Each path below is one point turned by a fixed rotation once a step. After each direction that follows a path, write how fast that rotation turns it, in degrees a step (0 if it stays still).
Each turn is a multiple of 5 degrees from 10 to 175, or 0.
Rotation 1:
[-14   7 -10  17  51  -8  22  29  39  39 -33   7   0  -8  27  21 -29  18
 -16   3 -11]
[ -2 -20  15 -30  46  -8  11  32  16   3 -26   8 -32 -11  46  28 -12  31
  26  -5  -4]
[ -7 -41 -13   2  36 -23 -16  15  29   0 -16  29 -14  -1  41  20  18 -11
  10 -14 -53]
[ 15  11 -11   0  25 -45 -27  24  52  -2 -53  -4  11   7  29   8   8   5
   5 -27 -14]
[ 19   6   9  -9  13  -4   0  40  39  10 -62  15 -25 -28   7  19  11  14
 -30   8 -22]
[ -6   2   9  -2  46 -11  26  14  66  18 -11  38 -31 -11   5  24  -5  11
 -14 -20   0]
[  5 -32  13 -39  29 -40 -12  -9  42 -21 -19  28 -18 -22  21  21 -11  31
  10  -5  -5]
[-10 -30  -4   7   7 -43  -3 -10  37  -3 -36  16  -2  -6  21  18 -15   8
 -24  -7 -62]
[  0  24  15  -9   5 -41  20  24  46   1 -46 -11  -7  19  20   8  -7  38
 -10 -29 -28]
[ -3  -4  23 -27  11  -4  22  36  39   0 -15  23 -26 -15   6   6  35  42
 -13   5 -45]
[-19 -11 -11  -1  45 -37   7   8  70   8  15  29   8  -7   0  -1  12  32
   3  -3 -21]
[ -1 -17  -7 -23  25 -46 -10  10  35   1 -35   3  15 -25   9   5 -25  52
   9  31 -18]
[-17 -10  -7  13  24 -17  29  21  16  29 -37  12  -1  -2  31  16 -30  29
 -16  13 -54]
[-10   6   8 -21  42 -15  25  35  24   9 -14  -1  -8  19  50  12   1  42
  20 -24 -17]
[  1   1  13  -6 -17 -10   7 -17  12 -11   2   5  -8   0 -13  -1  -2   5
 -13  -9  -4]
25
[ -4 -14  -2   8  -6  11   1   0  -6   3   1  10  -6 -10  -3   3   8 -10
 -14  13 -23]
145
[ -8   1   9  -5  12  19   3   3   4  -2  10 -15  -5  -5   7   3   7   7
 -20  -6   7]
85
Rotation 2:
[ 15 -16  20  11  -3 -19  24  28 -31 -16  50  26  16   0  53 -12 -25   1
  27  -6 -26]
[  8 -18  34  16 -60 -14 -14   1  -9   1  20   4 -16  28  56 -23  17 -32
   0 -14  13]
[ 20 -27 -18  23 -31 -34  -5   6   5  -5  22 -34 -40   7  48  22 -24   5
  27  27  -3]
[-38 -34  -1  -3  -6   6   3   7 -43 -12   3 -12 -19  32  52 -13  -5  33
  45  -6  -4]
[-25 -30  43 -25 -24 -11 -21  15   3  -9  63   2 -16  21  29  20 -30   4
   3 -12   1]
[  9 -11  14  33  -8 -38   7  12   1 -13  49  28 -15   8  52 -20   5   8
  14   7 -49]
[ 25 -52  19   2 -36 -11   1  16 -40   5  15  -6 -10  12  54 -27  11 -22
  10  13  23]
[-10 -11  -2  22 -49 -24 -11  10   5   5  15 -37  -1   8  54  24 -39   0
  43  -6   4]
[-24 -31   2  -2 -15  -3   8  -4  -4 -25  13   4 -57  54  36 -11 -12  24
  34 -10 -19]
[-17 -22  32 -25   9 -20 -13  25 -39  -8  66  -9 -29   0  39   6 -19   2
  -1   8  -2]
[  3 -16  38  25 -26 -19 -13  -3   4  -8  35  30  27   9  66 -12  -1  19
  21   9 -21]
[ 19 -55  -6  23 -51 -11   4  23  -3  -1  38  -2 -25  29  23 -11  14 -31
  20   5   6]
[-10 -22  -5  -2 -22 -47   2  19 -16  18  -3 -40 -27  -2  62  -1 -29   9
  27  -7 -10]
[ -7 -18  20 -13 -17  15  12  -4 -17 -35  18  10 -25  47  47   5 -40  19
  37 -13   7]
[ 11   1 -10  12   6   6  14  -5   4 -14  -4  15   6   6   3  -2  -6  12
  15   5 -11]
140
[  2   5   8  -1 -21   2   9   2 -10   5   5 -13   2   8  -9  -8  -6  14
  -8  11 -13]
0
[ 12   1  -2  17  -6   4 -13  -8  -3   0   3  -2   6  -5   8   1  18  -2
  -3  22   8]
80
[ 13 -12   5   3  -6 -11   8  12   6   9   3  13  17  -9  -3 -12   5 -12
  -5  -5  -7]
70
Rotation 3:
[ 45 -25  19   9 -24  -5  39  18  23  -9 -16  45  10  37 -16  -3   3 -11
 -15  43   9]
[ 14 -21 -17   8 -17 -26  57  23  18  34 -14  39  20  16   3  -5 -13   5
 -26  41   1]
[ 30 -23  18   2  10 -54  62  29  15  31 -21   6  20  13  13 -27  -7   4
   6   9   8]
[ 41 -36  37 -25  -7  -9  24  21  19  25 -46  18  24  30  -4 -21 -26  -4
   4   6  12]
[ 15 -27  14 -34 -43 -22  27   8 -17  22 -45   6  15  17  -5 -20 -29   3
 -29  40   9]
[ 37 -16  19 -19 -14 -51  49 -14 -30   3 -13   8   2  22  -1 -14 -21  32
 -32  16  26]
[ 36 -18  16 -47  17 -13  39  -9  -6  42   1  33  11  27  -7  -2 -21  18
 -26 -12  36]
[ 14 -20  18 -68   4 -19  30   4 -22  48  -6   8  11   7 -17 -18  17 -16
 -15  20  23]
[ 40 -20  30 -32  -3 -23  26 -16 -32  -1  -9  21  -1  24 -42 -25  32  -7
  -6  32  16]
[ 28 -22 -13 -14  -5  -4  31 -21 -17  20  -2  59  10  30 -52  -7   7   6
 -19  26   7]
[  6 -22 -29 -19  14 -49  44  -1 -11  41   9  33  24   3 -34 -26  14  -1
  -6  16  -3]
[ 33 -42  13 -20  19 -47  24   8   8  10   2  21  31  16 -42 -36  12  -9
  26 -10  -3]
[ 22 -57   1 -37 -24 -16   0   5  12   4 -15  33  36  18 -49 -19 -15 -13
   4  12 -11]
[  8 -50 -17 -24 -41 -57  26  -5  -6 -12   5  17  24   3 -25 -10 -12   3
 -20  27 -14]
[ -3  -4  -5  13  -2  -9  -6   4   0   2 -16  -6  13  -1  -8 -15 -21   5
   7  -9  -9]
40
Rotation 4:
[-17   1  18   9  20 -36 -13  -8   9  22 -14 -18  -3 -22  22  -2   5  56
 -23  39  29]
[  6  -5  25  -2  27 -35 -26  -5  12  18  -6  -9 -14 -27  43  13  13  54
 -17  29   8]
[ 17  12  29   0  53 -31 -20 -14   9  15   4   6 -16 -13  35  17  14  45
   4  27  -8]
[  3  27  22  10  61 -37 -14 -23 -10  20   3  15 -15   8  10  11  10  44
  11  27   0]
[ -6  20   1  16  43 -47 -22 -26 -30  24  -9  13 -10   7   5   6   3  46
  -3  23  21]
[  3   6  -1   9  23 -49 -40 -29 -32  22 -24  -2  -6 -10  19  12   4  30
 -22  30  23]
[ 19   4  11   6  32 -36 -33 -34 -10  15 -22 -11   2 -16  38  20   9   8
 -23  44  12]
[  9  16  20  11  48 -31  -5 -33  11   8  -8 -18   5  -8  30  21   8   8
 -14  55  10]
[ -8  20  15  15  45 -40   6 -21  16   8  -1 -17   0   1  14  10  -4  32
  -7  52  26]
[-15  12  11  14  28 -43  -8  -5  13  21  -5 -11 -15  -7  17  -3 -15  56
 -14  40  30]
[  3   3  26   8  21 -34 -30  -3   7  30 -16  -5 -22 -24  30  -4  -4  55
 -15  31  12]
[ 11   7  38   1  41 -24 -29 -16  -1  25 -12   5 -14 -21  33   8  25  46
  -9  24  -5]
[  4  17  22   0  58 -30 -13 -25  -8  14   2  11  -3  -3  23  22  31  43
   1  22  -1]
[ -1  19  -4  10  52 -49 -15 -25 -21  10   4  12  -7  12  13  25   8  42
   0  23  16]
[  3   2   1  -4   6   0 -10   4 -14   5   5  19  -8   3  -2   2  10  15
  10 -19 -11]
40
[ -5   6   2   9 -10   1  -9   1  -8  14 -11   2  -7   2 -15 -22 -13   4
   0   3   6]
70
[ -6   4   0   2  -2 -24   2   2   4  12   2   0 -17  -4  -6   3  18  -7
  -7   9  -8]
0
Rotation 5:
[ 83 -13  38  -8  -5 -14  13 -12  -3 -13 -20   8  12   9 -22 -31  -3 -19
 -10  30   7]
[ 16 -28  46 -34  -7 -30  16 -13  24 -15 -29   1   7  32  12 -45  30 -16
  22   0  10]
[ 29 -32  35   4 -15 -10  46  -8  -4 -21   6  33  22  -9 -11 -65 -14 -25
   0  -4  -1]
[ 35 -11  39  -5 -39   8  13 -37   7 -31 -24 -22  17  40 -26 -35  12 -21
   2 -12  -8]
[ 25 -37  34 -10 -28  -9  41 -16 -17 -46  11  11   3  10   7 -29  29   3
  42   4  19]
[ 10 -17  39  11 -26   3  28 -34  20 -32   7  20 -31  12 -47 -50   3   3
  -2   4 -15]
[ 31  -5  14 -26 -39 -20  14 -52 -18 -51  -9 -10  10   6 -21 -28  -1  14
  11  37  10]
[ 56 -33  36 -14  -4 -21  32 -19  21 -16   3  21 -31  13 -28 -12  34  13
   8  26  18]
[  5  -7  42 -24 -11 -33   6 -26   7 -14 -23  21 -14   7  -7 -70  -6   3
  -1  49  -3]
[ 69 -12  22 -27   0 -35  24 -20  16 -28  -9   9  26  -2 -28 -25 -10 -23
  -5  12  13]
[ 31 -39  44 -20 -20 -11  26 -11   9  12 -33   2  10  39   8 -47  32  -5
  -3  14  12]
[ 32 -11  51   0  -7 -13  17  -3  -4 -37  -3  28  12  -1  -1 -63  -7 -33
  30  -3  -5]
[ 18 -29  23 -14 -33  -9  39 -42  25 -28  -9 -11  26  26 -30 -36   7 -16
  -6 -27  -1]
[ 42 -32  37  10 -40  15  32 -19 -38 -29   1   6   2  18   2 -34  19   5
  23  19   8]
[ 22   1   3  10  11   4   3   8   8  -3  11  10  -7  -8 -16  11  -2  -9
   0  -9  -1]
160
[ 10  -3 -15   3  -6  -6 -17   0   5   7   5  10   8   0   2  -6   7  14
   9  -6 -19]
0
Rotation 6:
[-34   7 -13  -1  42  -9 -20  41 -32 -36   1  12 -15 -26 -13 -38  -6 -12
 -27   9   9]
[-22   8 -24  20  30 -21 -44  18 -21 -23  -2  22  19 -16 -23 -23   3 -40
 -25  24   1]
[-19  -2 -12  43  13 -28 -33  36 -18 -32   3   9  -6 -51 -13 -30  -7 -20
  -2  10   7]
[-28  10  -9   0  44 -14 -15  39 -31 -37   8  -1  -8 -28 -13 -36  -8 -18
 -27   3  12]
[-22   6 -31  21  33 -16 -45  29 -26 -21   1  25  11 -14 -23 -18   5 -30
 -24  22  -5]
[-27   1  -4  34   8 -28 -36  29 -18 -32  -7  16  -4 -48 -10 -36  -6 -23
  -2  18  12]
[-23  10 -11   8  45 -20 -17  36 -27 -36  15 -10  -2 -33 -14 -32  -9 -27
 -26   3  11]
[-22   3 -36  22  36 -11 -42  38 -30 -21   3  28   2 -13 -22 -15   5 -18
 -23  17  -8]
[-31   1  -4  21  10 -24 -37  27 -16 -32 -13  25  -2 -40  -8 -39  -5 -27
  -6  26  13]
[-16  11 -12  16  40 -26 -20  29 -24 -35  17 -15   7 -37 -17 -28 -10 -33
 -22   4  12]
[-24   2 -33  26  39 -10 -34  45 -32 -24   6  27  -9 -20 -19 -19   4 -10
 -20   9  -7]
[-34   4  -6   9  17 -18 -37  24 -18 -33 -18  26   3 -31 -10 -42  -4 -29
 -14  27  14]
[-12   9 -14  30  30 -30 -30  25 -21 -30  19 -12  10 -38 -18 -24  -8 -39
 -19   7   9]
[-25  -3 -26  27  37 -11 -26  47 -32 -28   8  17 -18 -31 -18 -24  -1  -5
 -16   5  -4]
[ -1   0   4   3 -16  -5 -14 -13   8   3 -14  12  13   0   1  -3   3 -13
   5  16   3]
110
[ -8   6  15 -25   5   1   9  -6   0  -9  -5  -8   2   1   4 -13  -5  -9
  -7   3  12]
130
